(in the rows, 128 means zero)
Which row each row swaps with, under one turn or mirror
The rows were stretched afterwards, more along some directions than others.
Z401: [126 124 130 128 108  85 111  94 106 120 147 132 145 136 142 112 131 121
 130 153 151]
Z273: [121 109 139 153 129 143 100 115 125 103 142 124 111 160 115 112 150 109
 131 112 134]
Z399: [125 110 118 139 127 130 120 126 133 124 101 104 137 144 121 126 145 153
 126 109 128]
Z603: [111 140 112 176  70 132  98 146 110 102 153 140 108 125 140 146 106  99
 141 136 143]
Z978: [122 142 106 169  77 138 102 153 107 105 151 136  99 114 144 141  98 106
 142 137 142]
Z392: [120 119 124 137 127 118 126 121 124 143 103 111 134 141 127 127 139 154
 123 113 130]
Z808: [131 126 120 141 103  96  94 104  93 110 152 137 139 138 144 118 129 116
 130 149 151]
Z465: [120  93 131 160  76 115  97 121 115  87 153 133 134 134 130 105 156 129
 137 133 137]
Z797: [123 123 116 154 129 125 122 127 113 132 108 107 130 144 124 136 132 147
 121 117 137]
Z315: [124 109 108 150 119 136 123 133 123 127 111 108 128 142 128 132 141 144
 128 103 124]
Z36: [120 108 139 151 127 137  98 120 127  96 142 132 109 155 110 113 151 107
 139 109 131]
Z140: [116 121 131 114 103 130 104 113  97 102 144 137 102 113 109 128 102 140
 143 124 123]
Z717: [158 130  91 132 116 172 104 152 112  96 161 138 116 125 102 106 111 109
 152 134 133]
Z148: [127 114 141 148 131 146 102 116 136 102 139 125 113 161 107 113 149 107
 142 114 134]
Z170: [114  93 136 156  75 119 100 124 117  88 153 139 126 131 127 109 152 129
 140 129 126]
Z586: [121  87 141 153  80 106  96 123 120  82 150 136 127 127 130 108 162 128
 139 123 128]
Z938: [126 112 149 148 136 131 100 108 131  98 136 128 115 163 107 114 157 119
 135 118 136]
Z738: [117 119 137 101 114 122 113 108 105 109 131 136 109 114 111 117 113 145
 132 129 125]
Z258: [116 119 121 150 124 125 125 126 118 137 111 111 136 144 126 134 131 146
 124 111 132]
Z298: [124 115 133 101 110 128 113 111 101  98 133 144 108 114 109 115 113 142
 135 136 117]
Z924: [142 119 103 125 112 135 115 161 130 100 138 137 119  94 118 119 119 139
 128 110 117]
Z130: [122 114 143 151 131 140  98 110 132  95 143 122 125 172 111 111 154 105
 138 121 141]
Z834: [159 122 110 136 116 138  97 136 101  86 161 145 124 130 116  88 123 120
 147 145 148]
Z648: [122 117 109 151 121 137 126 133 118 134 118 110 129 138 126 133 127 147
 129 105 125]
Z909: [126 117 102 147 102 124 114 171 115  85 138 132 116  97 122 132 119 128
 138 108 130]
Z987: [120 125 135 107 110 123 107 120 105 110 134 143 103 113 108 126 106 145
 127 125 124]
Z167: [117 119 117 151 117 125 127 125 121 127 111 117 132 146 129 128 130 147
 131 114 125]
Z299: [135 115 120 105 109 134 110 127 104  99 131 138 107 103 112 114 109 147
 120 126 111]
Z858: [135 101 114 137 112 105 109 159 127  84 132 130 143 104 135 119 150 136
 120 112 137]
Z562: [116 116 132 113 107 123 111 113 103 105 139 143 107 112 113 125 115 143
 122 124 111]
Z226: [130 110 119 128  92 109 105 107 114 103 156 132 143 146 132 108 133 105
 151 143 147]
Z222: [152 118 105 144 111 147 101 142 113  92 166 135 121 124 107  96 128 113
 158 128 140]
Z532: [118 121 149 145 131 138 102 111 119 105 142 133 115 166 110 114 145 108
 139 123 137]
Z759: [120 110 148 143 126 141 103 112 134  98 143 134 115 159 107 106 154 112
 144 114 131]
Z436: [128 126 139  99 135 115 108 107 105 104 120 134 123 125 107 109 123 153
 112 137 124]
Z873: [137 120 118 130 106  93 100 102  96 110 140 134 137 136 132 110 129 126
 131 144 139]
Z455: [117 107 133 104 100 128 116 119 118 108 132 132 112 109 114 117 112 141
 130 120 121]
Z403: [121 109 118 147 125 127 127 133 124 128 107 105 135 143 124 128 139 149
 126 108 127]
Z674: [116  86 128 158  76 121 107 129 115  82 157 139 124 121 124 108 156 121
 143 125 124]
Z406: [115 109 151 148 127 131 105 102 132  99 142 136 116 164 108 102 153 112
 138 119 128]
Z949: [129 113 102 135 105 114 127 154 124  91 135 142 126  99 118 126 127 132
 129 113 123]
Z623: [139 114 115 135 101  94 102 111 108  96 154 136 147 136 139 109 141 111
 130 143 141]
Z526: [118 120 139 114 112 116 114 108 106 103 142 141 109 116 111 123 112 140
 120 123 110]
Z202: [116 144 104 167  78 143 107 149 101 114 151 132  97 117 130 149  88 105
 140 133 134]
Z26: [127 123 124 140 101  93  97 104  97 111 156 138 148 144 133 118 134 114
 137 145 158]
Z342: [142 127 124 120 125  94 102  95 113 104 137 133 157 152 126 105 148 127
 130 150 145]
Z434: [149 115  97 148 108 138  96 155 101  77 165 144 136 126 120 103 132 105
 145 134 140]
Z632: [120 112 143 145 130 140 110 112 133 102 138 130 110 160 113 107 147 111
 140 118 120]
Z576: [126 122 125 127 107  95 105  95 101 111 150 132 144 143 134 109 134 116
 143 149 154]
Z690: [115 119 127 139  99  87 100  98 101 111 156 130 136 133 132 121 128 113
 140 139 152]
Z43: [117 121 113 149 119 125 124 132 117 134 111 112 134 143 129 127 131 143
 129 116 134]
Z259: [120 132 113 170  74 128  93 151 112  83 146 134 100 125 134 141 116 104
 143 128 140]
Z215: [122 112 149 139 132 136 103 109 134 103 138 131 113 165 105 109 150 114
 143 115 128]
Z219: [115 136 110 169  70 135  97 148 114  91 150 140 102 123 133 145 109 101
 142 132 139]
Z768: [122  97 126 160  80 120 103 122 112  95 151 125 127 129 122 107 149 130
 135 127 134]
Z212: [120 111 118 150 123 130 128 125 123 129 110 112 135 140 130 124 140 146
 126 112 122]

Z315 pairs with Z273
Z858 pairs with Z717
Z924 pairs with Z434
Z562 pairs with Z808
Z202 pairs with Z586
Z219 pairs with Z465

Which row each row swaps with, under one turn or mirror
The rows were stretched afterwards, more along some directions than others.
Z991: [166 102 106 122 196 125 108 139 111 158 152  88 146  91 104 132 149]
Z713: [126 122 115 123 203 128  96  98 131 154 145  90 143  81  90 118 126]
Z642: [130 141 121 142 192 140 100 125 107 177 153 110 123  88 106 127 132]
Z125: [117 125 130 127 197 121  95 105 134 171 117  93 135  68  70 105 119]
Z350: [152  69 125 123 142 106 135 140 134 130 128  75 134 101  98 130 151]
Z481: [160 129 103 138 197 145  87 134 104 168 163  88 144  95 111 126 133]
Z404: [159 127 137 143 155 102 107 107 137 164 138 109 127 108  71 110 126]
Z464: [128 107 140 153 105 130 111 119 147 144  96  57 102  94 115 125 121]
Z925: [ 86 117 129 117 173 129 134 118 134 145 129 107 113  73 114 139 137]
Z634: [142  93 156 158 185 129 107 107 126 176 156 121 136  89 102 154 148]
Z649: [158 113 105 125 203 142 100 140 103 156 163  87 150  96 115 135 141]
Z319: [120 104 161 146 156 127 102 124 154 157  92  79 120  72  91 116 123]
Z231: [140 102 137 152 183 135 101 108 126 165 155  99 127  90 116 155 138]
Z260: [104  91 124 119 162 146 126 117 131 147 125  66 124  71 117 141 148]
Z811: [164 129 132 148 145  93 121 108 131 158 141 111 127  99  66 117 124]
Z310: [151  71 129 119 124  90 143 138 140 135 128  90 118 101  95 133 149]
Z607: [158 119 124 118 163  95 121 140 128 163 134 116 133 101  65 115 142]
Z773: [150  89 158 155 173 122 107 110 132 184 150 114 129  81  95 156 158]
Z836: [138 111 139 157 190 139  93  98 124 171 162  94 133  83 109 150 137]
Z606: [150  72 122 124 170 124 124 145 131 142 128  72 134  85 107 129 153]
Z617: [158  82 118 121 125  97 139 138 133 136 136  88 121 101 102 126 150]
Z184: [126 112 141 155 112 134 105 119 147 145  93  58 110  87 111 123 115]
Z539: [110 121 149 134 201 123  97 101 144 178 110 113 132  67  70 113 129]
Z345: [129 105 143 155 108 131 108 114 145 151  90  50 103  88 104 113 113]
Z35: [106 114 140 121 205 122  97 107 141 171 114 101 134  70  75 118 128]
Z638: [128 120 122 141 105 132 110 123 133 136 103  55  98 104 115 107 109]
Z143: [158 118 114 134 155 131  83 120 129 155 119  52 135 105  90 112 118]
Z727: [130 102 147 145 121 120 109 128 142 147  90  79 114  87  89 122 114]
Z137: [157  79 126 135 131  95 138 124 137 144 135  93 120  96  79 124 154]
Z509: [133 130 100 115 138 125 115 126 122 137 131  71 115 112 111 106 127]
Z537: [ 90 108 124 119 182 140 122 114 128 156 144 101 117  74 119 138 150]
Z7: [127 118  97 118 124 135 110 125 121 137 124  60 107 110 123 108 124]
Z285: [155  61 123 119 134  95 140 143 130 143 127  86 122  95  94 134 151]
Z728: [115 125 150 138 187 132  95 115 144 175 100  95 131  68  75 110 116]
Z876: [160  73 110 124 140 110 138 142 123 131 124  80 131  94  95 135 148]
Z835: [123  92 154 146 122 124 100 123 152 151  95  75 111  99 105 119 131]
Z957: [ 86  96 122 114 167 142 123 110 129 140 125  84 120  80 130 136 148]
Z822: [127 110 128 142 102 137 101 125 137 134 108  43 104 101 119 114 114]
Z475: [158 125 113 135 208 142  94 137 109 167 167 100 149  96 112 142 142]
Z158: [159 102 120 128 130  89 139 124 137 134 135 101 121 104  83 117 137]

Z836 pairs with Z537
Z835 pairs with Z350
Z260 pairs with Z773
Z649 pairs with Z539

Which row each row swaps with, under one turn or mirror
The rows were stretched afterwards, more along some directions than others.
Z321: [126 124 127 126 132 132 136 141 127 133 127 126 120 149 141 120 135 116]
Z832: [136 128 109 146 151 134 128 109 129 145 128 154 150 109 135 150 113 145]
Z230: [148 128 129 131 129 151 138 120 137 124  98 148 143 125 126 142 118 129]
Z534: [147 127 130 130 143 135 137 106 150 129 112 141 119 114 145 109 142 104]
Z164: [102 127 158 122 123 130 150 123 135 124 116 132 110 106 144 132 145 103]
Z201: [114 133 134 111 138 130 136 141 105 146 135 130 151 120 139 145 134 107]
Z171: [119 140 115 128 133 113 118 141 111 139 148 133 138 140 112 137 137 155]
Z726: [124 102 124 129 112 105 129 123 138 101 138 131 115 133 122 113 132 117]
Z898: [132 105 158 122 128 138 133 128 140 140  91 137 147 116 130 126 118 119]
Z621: [135 104 148 112 121 136 141 119 138 125 106 140 137 110 136 135 139 114]
Z430: [125 131 120 143 137 129 124 117 109 152 132 131 152 112 139 142 130 141]
Z460: [100 130 126 126 114 125 125 129 138  96 137  98 111 130 131 119 159 114]
Z83: [118 132 151 123 117 146 113 130 129 122 120 105 118 140 117 119 125 103]
Z172: [107 120 123 141 103 122 127 113 126  96 131 143 132 139 130 132 136 114]
Z665: [130 134 111 138 133 108 125 129 136 139 141 122 127 123 114 134 127 132]
Z656: [132 109 141 131 157 137 124 132 144 142 115 141 127 127 140 123 131 127]
Z736: [118 139 148 105 131 114 138 149 123 141 143 133 144 111 135 139 139 109]
Z868: [115 141 148 142 164 127 118 124 118 137 124 109 137 129 131 124  99 146]
Z33: [118  95 134 136 109 132 138 132 141 118  99 144 125 128 126 109 116  99]
Z390: [144 128 151 128 154 121 134 115 161 100 121 139 113 114 138 122 116 144]
Z686: [121 137 130 115 144 130 127 133 142 145 117 129 144 124 130 139 120 117]
Z467: [120 129 124 124 132 110 131 139 117 156 150 130 139 103 123 126 130 120]
Z912: [126 155 130 121 125 125 125 129 105 139 148 116 151 117 117 150 142 142]
Z744: [143 139 131 132 158 136 140 116 143 132 119 152 127  93 121 136 113 143]
Z714: [113 129 137 144 135 133 117 125 115 122 119 125 134 139 109 114 115 127]
Z370: [145 140 142 113 139 139 121 125 147 134 136 120 117 104 120 137 130 128]
Z787: [137 119 133 125 127 151 138 119 146 124 107 152 109 125 151 136 132 119]
Z758: [121 119 115 145 152 129 137 121 112 160 116 130 141 118 129 128  90 121]
Z781: [123 128 140 135 140 139 149 123 128 154 100 136 120 133 122 128 104  99]
Z105: [130 131 117 141 153 122 114 112 113 141 124 128 169 129 117 143 109 154]
Z922: [111 141 130 120 124 128 111 134 110 140 158 109 122 131 136 141 154 142]
Z547: [114 103 112 151 119 129 151 122 146 114 110 144 112 145 140 123 119 103]
Z704: [122 115 118 149 131 114 135 109 126 154 134 122 130 120 128 128 133 138]
Z393: [149 124 123 131 149 128 144 125 141 144 105 143 108 122 137 129 110 131]
Z869: [122 114 127 152 112 127 133 115 139 123  96 126 121 140 116 118 111 108]
Z839: [132 133 124 128 129 119 145 108 136 103 116 159 143 120 132 142 120 118]
Z755: [107 139 153 112 119 114 135 128 134 130 142 127 147 109 125 131 149 105]
Z923: [131 125 139 122 127 133 146 119 134 146 119 117 118 107 135 133 142 140]
Z892: [131 113 135 130 138 127 124 127 142 146 122 112 119 126 103 133 125 146]
Z114: [120 119 121 132 107 123 141 125 141  87 128 153 121 127 147 135 145 112]
Z499: [109 129 127 131 124 112 115 138 108 137 137  94 115 146 117 124 131 141]
Z48: [137 127 126 139 138 144 148 114 131 151  86 163 135 117 126 136 107 138]
Z820: [129 123 149 109 112 114 121 116 150 119 120 129 132 133 123 115 149 108]
Z439: [135 106 148 131 139 146 136 121 160 135  89 154 152 121 129 122 112 108]

Z460 pairs with Z534
Z230 pairs with Z912
Z744 pairs with Z714
Z781 pairs with Z892

Which row each row swaps with, under one turn or mirror
The rows were stretched afterwards, more along some directions than others.
Z976: [108  86 129 144 156 147 118  86 101 138 120 151 154  83 131 171]
Z380: [120 116 161 145 127 130 136 115  72 138 146 134 135 122 140 174]
Z583: [106  86 131 152 158 186 110  84  98 153 152 127 151  94 144 167]
Z931: [ 93 106 113 155 143 150 109  92  88 155 166 122 149  98 141 159]
Z780: [115 106 152 157 139 181 129  79  83 124 140 148 142 117 130 191]
Z981: [107  97 118 175 159 176 112  83  70 170 158  96 135  88 148 174]
Z333: [116 114 160 163 139 153 144  85  96 123 134 134 133 122 114 186]
Z601: [129 121 126 140 158 162 146  92  92 139 118 149 133  99 116 158]
Z341: [123  89 125 147 139 141 135  97  67 125 140 139 161 103 145 163]
Z587: [112  83 135 159 153 161 133  87 100 154 132 129 149  84 135 175]
Z961: [132 113 154 150 151 140 151  94  75 141 149 127 137 129 112 163]
Z731: [126 120 150 164 145 173 137  85 115 128 139 130 120 110 129 176]
Z580: [120 129 140 139 138 156 110 108  93 135 132 148 138 101 147 148]
Z410: [ 90 106 105 154 135 147  76  93  72 149 136 128 168 108 135 179]
Z934: [ 83  99 129 166 126 176 108 106  53 137 170 129 155 103 156 173]
Z986: [124 120 167 152 129 153 142  89 102 131 142 138 134 135 127 180]
Z253: [111  92 120 152 128 157 113 100  74 117 140 138 165 119 146 186]
Z622: [112  84 119 178 159 194 135  73  74 147 158 107 154  95 152 174]
Z135: [133 112 156 170 138 154 161  75  71 139 139 122 142 128 132 193]
Z182: [120  89 130 142 145 167 133  89 102 135 143 141 144  96 128 167]
Z572: [111  97 110 172 152 188 104  85  78 168 161  91 143  97 156 171]
Z933: [122 116 156 158 131 175 127  76  91 121 148 144 144 108 142 176]
Z681: [126 106 153 157 133 151 134  91  98 122 128 146 144 120 118 185]
Z651: [110  89 118 156 139 151 112  84  50 137 127 140 161 108 133 195]
Z166: [ 98 103 117 150 134 170 138  87  59 128 127 149 154  97 128 173]
Z756: [101  80 138 151 141 149 116 101 101 138 153 136 161 101 143 167]
Z10: [127  81 140 142 135 126 133 114  84 141 142 128 148 125 132 170]
Z692: [118  86 157 144 145 144 142  95  96 142 139 144 141 117 124 168]
Z666: [119 108 159 170 136 168 152  84  97 120 155 134 137 127 124 185]
Z314: [106 123 140 160 123 147 110 104  86 129 175 130 131 128 138 161]
Z21: [ 96 113 117 144 125 171  79 110  89 133 158 124 161 108 154 136]
Z974: [ 99  83 142 148 146 139 115 102 100 143 136 133 149  95 134 166]
Z646: [ 97  90 117 177 152 177 112  92  70 169 156 105 133  91 141 172]
Z324: [ 93 106 113 157 140 151 119  93  67 142 153 143 155 107 130 170]
Z977: [ 94 120 119 163 131 167  87 113  94 152 186 111 141 114 158 144]
Z472: [109 103 118 152 138 141  98  95  63 139 135 132 153 112 130 187]
Z108: [121 103 135 150 149 167 133  74  49 135 123 153 145  95 153 197]
Z200: [135 120 131 159 130 163 149  93  83 122 151 119 139 122 142 170]
Z483: [139 113 119 149 165 190 113  85  98 150 161 105 130 117 141 154]
Z268: [ 89 101 109 158 143 178  93  97  71 143 174 116 171 113 135 155]

Z200 pairs with Z341
Z646 pairs with Z410
Z622 pairs with Z253
Z583 pairs with Z780

